In the rows, zero is written as 128.
Named turns come first, each shown by rows before and after it. Which turns, in which order, take the first row of each pair that follows to the second? Write the first one first, as in the answered first pair.
Dopa:
[151 136 135 133 123 126 120 115 123 132 127 146 135 133 136 134 139 137
 135 137 112 125 110 118 132 131 130 134 132 140 116 110 125 141] -> [148 133 137 128 128 127 122 117 121 129 127 147 134 137 136 132 141 131
 129 137 111 122 111 117 132 130 128 133 134 147 117 107 125 139]
[156 112 147 132 116 105 138 122 145 114 116 124 133 130 100 131 130 132
 101 135 113 136 128 125 141 129 116 143 139 146 128 117 128 125] -> [145 111 144 128 121 108 141 125 142 107 122 122 129 130 102 126 134 124
  87 134 113 130 134 126 135 122 116 134 137 152 129 111 122 126]
[ 94 113 128 125 181 145 143 159 143 121 160 126 104 156 131 117 132 123
 119 116 124 156 145 114  95 104 126 102 106 157 123 133 133  92] -> [ 94 129 113 139 172 152 133 161 143 125 166 118 101 144 137 121 131 133
 125 118 127 162 143 122  90 103 137  94  98 132 123 136 127  94]
[118 100  94 123 142 110 139 129 104 128 127 131 130 111 117 140 140 126
 122 138 133 103 140 139 120 133 109 155 124 119 135 113 127 116] -> [116 103  90 125 141 112 136 130 104 128 129 130 130 108 117 140 140 127
 123 138 133 104 140 140 117 133 112 151 122 115 136 114 125 115]
Pur:
[137 154 115 130 101 156 125 147 132 126 132 117 110 111 130 134 111 157
 104 107 136 117  90 129 141 105 106 126 112 121 149 131 127 112] -> [156 153 131 136  91 139 124 135 139 135 116 123 126 117 123 143 115 169
 136 120 134 124  91 121 150 125 115 139 118 103 152 142 139 119]
[113 102 115 115 146 142 135 139 150 134 130 134 133 147 126 135 110 139
 144 101 131 138 110 134 139 126 123 147 119 138 129 138 146  94] -> [125 100 127 112 141 135 136 131 146 136 123 138 138 152 126 137 111 137
 147 105 128 139 109 127 143 126 117 153 125 143 129 137 147  96]
[153 119 123 150 129 116 119 119 130 136 149 121 129 108 127 123 115 149
 129 139 120 123 119 136 118 129 123 131 112 113 135 132  97 127] -> [161 115 135 142 124 113 120 112 121 133 144 126 131 116 129 121 117 142
 120 137 116 123 119 129 121 124 111 134 121 127 134 126  96 129]
[123 150 126 141 124 127 117 130 115 128 138 110 134 130 129 119 131 133
 128 147 130 145 137 125 122 120 139 128 118 122 124 110 135 133] -> [133 147 137 138 119 122 118 123 111 127 132 113 138 135 129 120 133 131
 127 150 127 146 137 119 127 118 132 134 125 129 124 108 135 136]
Sis:
[123 122 111 134 158 124 156 146 129 112 144 106 116 126 119 116 113 141
 103 118  99 107 112 131 122 120 100 151 131 161 119 124 123 115] -> [106 128 121 125 163 119 131 148 143 115 145 106 135 145  95 107 132 119
 135 133 107 128 138 122 123 128 160 127 104 116 140 144 161 124]
[147 128 112 133 127 143 138 137 112 130 133 117 115 110 149 138 100 142
 109 102 121 122 100 140 123 105  76 145 140 157 117 120 110 109] -> [108 144 106 131 140 143 105 152 134 130 144 111 134 125 117 124 126 116
 149 122 136 146 140 136 116 117 168 104  95  87 146 143 152 119]
[135 139  92 137  92 135 123 156  93 107 126 152 104  96 129 117 139 165
  93 118 124 123 171 139 137 113 130  78 120 134 124 116 152 135] -> [156 131 126 119  83 119 111 135  93 111 106 163 126 124 118 116 145 148
 116 125 121 139 174 118 153 117 141  87 126 130 134 128 182 138]
[126 126 105 125 145 129 149 137 122 129 139 114 117  98 135 139 103 133
 103 116 131 104 116 150 123 118  98 113 147 159 114 125 109 118] -> [114 132 124 113 149 119 117 134 137 132 135 118 145 126 105 131 125 104
 146 134 139 131 146 133 129 130 169  88 121 107 140 148 158 127]
Now pairs of rows:
Each pair is two turns apart.
[127 148 107 154 116 121 111 138 134 107 157 122 116 111 138 130 160 121
 104 141  97 132 126 137 121 124 113 108 131 116 120 129 107 136] -> [155 146 132 151 104 108 100 121 136 118 138 129 137 127 131 136 160 121
 135 149  94 150 122 125 137 131 122 121 137 102 125 144 131 140] : Dopa then Sis
[147 134 158 125 141 129 132 123 126 148 116 146 150 101 138 125 127 137
 150 141 109 133 144 118 115 133 135 125 132 111 152 118 124 147] -> [132 140 140 122 141 147 129 131 114 137 132 138 130  94 149 116 122 125
 114 128 110 128 141 126 105 107 123 109 125 124 148 106 108 143] : Pur then Dopa
[159 143 136 148  75 130 124  86 115 138 122 128 145 126 152 144 137 140
 124 145 127 147 124 112 136 141 122 128 138  94 136 148 109 146] -> [146 147 118 153  78 140 132  95 108 131 135 123 129 113 164 141 134 143
 100 140 127 134 123 122 126 132 110 120 138 107 130 136  87 145] : Sis then Pur
[153 170 119 128 118 116 112 141 106 132 148 127 124 114 132 134 129 112
 118 129 140 138 131 106 115 152 139  79 110  95 122 118 107 130] -> [171 164 136 116 109 113 114 127  93 130 139 133 123 124 140 133 125 106
 104 123 132 140 122  96 122 141 113  90 125 118 117 112 107 128] : Dopa then Pur
[ 94 123 137 131 153 144 138 158 136 130 132 120 145 115 135 113  99 136
 123 100 132 109 114 131 136 111 157 142  86 110 137 129 171 104] -> [109 123 131 144 142 140 160 152 125 130 132 120 134  96 152 123  93 159
 104 103 126  89 104 137 133 116 118 156 105 131 124 113 135 110] : Pur then Sis
[144 137 137 155 155 136 143 113 133 123 115 143 116  94 121 119 150 141
 160 108 132 111 145 109 123 127 154  96 123 116 117 129 119 135] -> [146 134 133 158 153 139 150 114 131 121 117 143 110  87 127 121 147 148
 150 104 130 104 139 113 123 125 139 101 129 127 112 124 107 133] : Sis then Sis
[119 141 120 151 122 135 135 134 126 125 140 122 129 102 138 129 138 153
 136 139 136 125 138 135 118 139 138 131 126 105 128 124 109 143] -> [142 129 145 130 114 130 142 116 109 119 129 132 129 118 146 125 135 139
 113 131 126 122 130 121 128 123 104 144 146 141 124 113 107 140] : Dopa then Pur
[124 132  86 156 122 157 136 138 143 118 137 131  98 104 170 144 133 156
 125 110 129 121  87 156 113 128 109 118 134 125 105 140  92 135] -> [135 139 102 164 113 135 126 129 156 127 124 137 121 112 154 150 147 164
 169 135 131 133 106 147 120 156 146 119 127  84 116 157 112 151] : Pur then Sis
[147 124 144 105 107 141 126 111 121 148 119 112 138 140 128 142 106 134
 119 103 127 162 103 120 140 102 103 115 137 148 122 109 124 113] -> [103 137 111 115 124 155 120 136 130 140 145 100 126 126 122 134 116 129
 112 107 137 158 123 136 123 101 139  82 110 123 129 108 119 116] : Dopa then Sis
